One vector is turned by the same rotation once a tick. Each row is the vector after some number of ticks, and that number follows the row.
The counts run from 0 to 740.
[134 122 155 120  84 149 161 109 146 132  86 105 102  83 112 128 100 146
 183 146 125 112  92  95 139 120 121 183 105 139 145 104 185 105 167 145
 160 139 114 108  90 173 141  77 152 112 142 161 138 109 119 119 138 123
 134  87 152 131 109 127 177 122 129  87 127 139 166 135]  310
[156 197  99 108 106 174 141 116 184 144 142 158 117 100 102  87 119 154
 153 131 136 109 116 126 121 134 117 104 136 155 158  99 125 123 120 166
 101 119 154  95 105 119 135  77 173 120 173 136 116  71  80 110  95 123
 145  93 152 135 107 114 152 163 122 128 146 130 114 112]  345
[138 183 130 112  55 157 151 117 181 118 127 141  89 108 144  77 131 167
 167 144 144 131  94 107 126 131 127 148 121 158 133  98 165 112 161 146
 142 113 135 111  82 190 137 115 174 135 148 144 128  94 107 151 114 137
  94 112 135 119  99 115 133 149 154  95 116 132 163 123]  160
[147 128 124 149 152 174 144 113 135 123 138 120  91  99  61 109 169 156
 167  99 120 130 130 113 157 142 108 102 148 146 129 120 100 110 132 162
 110 146 149 114  97 178 135  96 179 112 126 143 116  71  92 131  97  83
 161 111 125 127 105 107 127 155 138  95  95 101 128  75]  357
[125 160 132 176  80 137 165 102 148 154  95 147  85 101 143 109 123 149
 159 143 107 109 117  83 168 135 132 113 109 157 121 138 144 132 149 180
 129  98 110 123 117 185 130 102 151 108 145 152 114  92 117 136  69 104
 107  83 115  95 104 160 170 114 117 134 102 139 125 143]  629
[124 124 131 169  95 157 165 132 169 172 103 127  46 122 145 122 124 130
 172 119 133 125 123 101 145 138 105 130 141 175 114 131 143 122 138 169
 143 129 134 126 114 202 131 113 144 122 119 160 123  95 134 133  78  75
 122  99 132  69 119 144 161 117 108 131 106 138 112  93]  155
[148 184 129 112  79 151 151 127 180 132 105 168 108  82 118  63 126 137
 161 161 141 112  98 115 114 118 119 147 128 153 128 106 175 116 145 172
 130 118 136  85  93 160 120 100 193 131 147 144 101 102  86 136 137 116
 131 114 141 129 103 151 175 138 141 128 115 147 158 142]  205
[164 135 131 120 115 156 136  88 156 177 133 134 105 129 117 157  97 174
 170 138 125 130 125  99 174 137 149 119 137 115 154  95 138 134 144 153
 151 122 131 131  68 138 152  87 130 125 165 124 148  68 110 115  93 154
 142  80 192 136 108  85 160 155  96  94 155 135 130 121]  126
[145 138 134 122  89 163 156 138 171 145  97 112  84  93 106 126 110 136
 178 143 125 130 103 111 119 120 124 200 124 154 144 101 185  95 145 175
 153 137 125 109  84 184 155  76 153 131 144 151 130 111 118 145 124 133
 141  82 149 119 101 116 176 137 133  95 128 148 151 121]  515
[143 131 156 159  49 145 160  91 151 137 117 142  92 118 156 114 145 155
 160 130 102 129 103  93 180 137 134 126 136 164 112 124 139 118 143 172
 140 132 129 133  98 179 141 132 146 123 146 134 124  72 130 128  56  99
 111 105 151  98 122 105 118 132  99 141 111 123 146  99]  114
[141 165  82 139 187 180 133 136 155 148 139 129  53 118 101 110 127 183
 168 137 135 123 153  94 128 130 102 117 157 137 148 114 120 137 135 140
 120 141 170 110 102 173 123 104 163 104 124 138 100  93  94 146  98 112
 147 102 129 112 128 140 172 170 112  95 126 141 106 135]  572
[130 125 148 111 121 179 144 146 163 117 131 111  55  95  80  97 124 144
 175  96 152 131 116 116 111 127 101 166 140 140 129  97 150  94 142 153
 155 143 139 100  82 180 144  94 189 134 112 147 127 115 100 135 144 110
 140 113 143 118 117 127 141 139 139  83  98 133 157  78]  721
[151 163 123 119 124 185 135 112 143  97 148 122 107  99  79  99 164 171
 166 103 135 118 124 111 144 134 104 108 141 154 141 114 102 109 130 148
  96 152 166 117 100 153 145  97 194 116 129 147 131  67  78 123 101 109
 145 119 141 129 119  97 113 171 145  94 104 100 141  85]  216
[151 145 108 153 146 163 160  88 144 152 135 148 114 102  98 116 114 162
 144 104 137  88 145 102 152 147 109  61 126 148 140 119  95 146 123 153
  99 108 150 127 113 132 103  72 154 129 138 153 128  52  98 109  81  94
 143  94 156 124 111 139 146 137 109 105 126 119 111 102]  627
[130 148 153 132  56 150 170  83 148 141 139 154  81 116 134  97  89 153
 162 110 109 125 107  93 174 138 143 108 107 146 133 106 150 117 141 162
 168  84  93 110  98 160 138 122 160 121 159 129 129  77 106 114  97 120
  93  87 149 117 105 127 130 121 116 112  93 117 142  92]  447
[144 173  96 121 144 163 139 109 160 157 135 159  78 112 114  86 126 175
 153 132 161 109 154 103 128 141 104  68 157 139 137  91 120 165 152 140
 119 116 176 112  98 150 101 101 169 120 135 145 110  53  92 129 105 101
 144 119 161 131 116 147 158 165 115  87 138 130 114 134]  121
[129 158  89 138 178 169 164 125 137 135 132 117  83  91  87 122 116 164
 169  90 144  90 142 104 123 132  88 112 130 147 148 124 113 133 133 134
 106 109 150 131 120 167 120  66 157 126 122 180 137  77  98 130 107 108
 144  95 128 110 119 167 168 138 141  87 112 137 111 111]  239
[165 154 123 132  90 159 158 125 179 151  89 141  91  88 100 109 141 140
 169 173 139 144 108 124 109 132 135 157 131 139 127  98 181 110 151 191
 136 120 132  92  80 185 134  91 165 129 147 140 102  99 106 159 131 118
 140  98 138 138  83 118 174 146 139 103 120 130 157 129]  269
[135 135 140 104 117 156 142  90 119 124 135 106  78 112 116 139  89 194
 176 105 136 115 120  75 160 142 122 127 118 117 164  96 142 131 168 108
 164 110 122 124  82 177 130  98 142 117 137 155 161  81 109 121 136 144
 117  91 158 135 103 110 154 130 126  49 126 114 155 123]  266
[143 165 134 140  70 148 144 118 160 156 101 141  93 115 173 121 120 174
 177 171 109 136 106  81 163 126 139 149 124 151 139 109 163 128 156 160
 152 142 137 107  94 182 149 114 151 105 158 129 110 102 115 128  71 135
 118  72 142 104 122 104 165 145  91 134 145 145 130 153]  674
[144 127 149 114 121 157 145 101 126 119 108 104 113  76  67 136 126 161
 174 111 127 127 108 100 151 129 123 168 110 127 154 109 161  94 152 140
 135 135 117 115  78 168 148  74 158 113 143 155 137 104 103 128 143 132
 143  97 143 140  98 106 159 136 154  63 105 113 166 110]  311
[142 112 130 154 162 170 152 102 127 153 138 120  80 110  99 143 115 156
 172  91 113 104 138  97 171 144 122 101 150 149 140 120  82 135 118 154
 131 151 150 135 115 144 142  85 146 110 120 146 129  74 105 103  67  90
 161  90 163  97 145 110 148 139 103 122 126 126 101  82]  112
[139 173 115 136 138 165 137  97 152 145 163 159  64 130 135  82 115 184
 148 101 152 122 144 102 140 144 109  54 149 132 124 104 102 156 135 134
 132 102 150 119  96 148 117 124 174 134 131 130 117  61  99 129  84 117
 124 110 154 116 129 145 139 152 109  99 111 139 112 110]  262
[146 131 132 144 136 174 142 113 151 137 146 151  47 110  78 107 133 152
 162 108 129 149 135 122 140 142 124  99 149 129 117  98 124 109 136 173
 152 110 113  96  84 175 134 124 170 119 132 123 102  78  96 145 114  91
 156 110 144 139  86 122 137 142 120  92  81 114 127  64]  229
[153 147 111  86 131 177 134 108 153 139 153 104 105 114  87 144 109 164
 181 128 135 126 118  98 147 129 126 137 140 114 173  82 133 113 141 131
 139 155 153 112  80 146 153  84 145 121 158 122 145  75  95 118 118 143
 152  95 172 141 108  71 141 165 113  76 164 124 133 111]  472
[121 140 159 169 120 154 147 106 123 118 115 121  73  90 126 110 127 191
 173  93 133 125 118 100 173 127 125 159 133 157 101 139 127 114 144 164
 166 108 101 138 104 183 167 105 165 146 105 145 144 109 123 143  72 153
 118  79 150 119 140 152 158 136 152 108  83 143 160 113]  662
[137 136 153 114 143 164 130 106 112 109 109  92  96  75  97 128 122 198
 182 119 144 115 122  81 150 127 108 172 135 130 143 112 138 120 166 108
 159 152 139 120  86 170 146  86 178 117 113 151 139 106 102 126 135 138
 131  90 149 137 144 122 174 141 153  68 134 130 169 143]  740
[162 145 125 123 102 140 159  79 149 156 119 138 143 113 128 150 114 177
 160 122 149 102 117  99 162 149 126 102 124 145 143 109 125 144 150 135
 126 109 151 158  83 140 132  73 131 142 152 151 172  43 116 104  87 139
 126  90 187 129 112  87 144 149 119  89 155 123 142 119]  94
[129 166 144 155 103 142 145  73 109 111 109 138  96  97 144 111 138 203
 162 128 128 114 119  69 178 145 117 107 112 141 125 128 132 144 172 119
 124 107 139 136 100 193 132 114 159 116 130 154 136  78 118 143  83 127
  88 101 128 113 123 139 143 134 140  96 105 116 161 151]  179
[140 145 162 144  32 136 164  88 143 129 119 154 114  94 155 102 137 163
 164 124 120 114  83  85 177 142 130 127 115 160 122 118 138 125 147 153
 138 128 129 119 105 157 135 111 161 133 147 147 136  75 119 108  75 105
 108  96 164 114 130 102 119 121 122 133 118 122 165 110]  319
[136 125 151  97 117 173 140 125 142 106 124  94  81  95  85 114 132 158
 170 102 170 121 115 112 126 132  95 162 132 144 133  97 149 107 162 121
 155 144 145 125  77 173 140  88 177 142 113 162 142 101 115 128 149 118
 129 124 160 127 119 118 142 136 153  64 108 122 176 102]  580
[148 136 130 151 143 165 129 128 148 130 111 133  71  88  95  94 175 168
 144 136 168 129 131 113 119 137 105 124 148 145  97 118 140 126 161 144
 118 139 164 119  81 197 126 107 188 124  99 147 103  78 106 160 130  92
 149 137 138 128 109 137 157 147 151  79 101 117 160 118]  539
[138 111 165 135 151 152 140  86  97 126 136 101  92  97 110 140 107 205
 182  99 140 108 130  71 181 135 116 134 146 124 140 106 112 142 156 110
 173 151 143 129  87 159 140 105 154 121 118 143 147  84 110 107 101 122
 141  97 177 120 157 118 148 129 117  81 141 136 157 129]  394
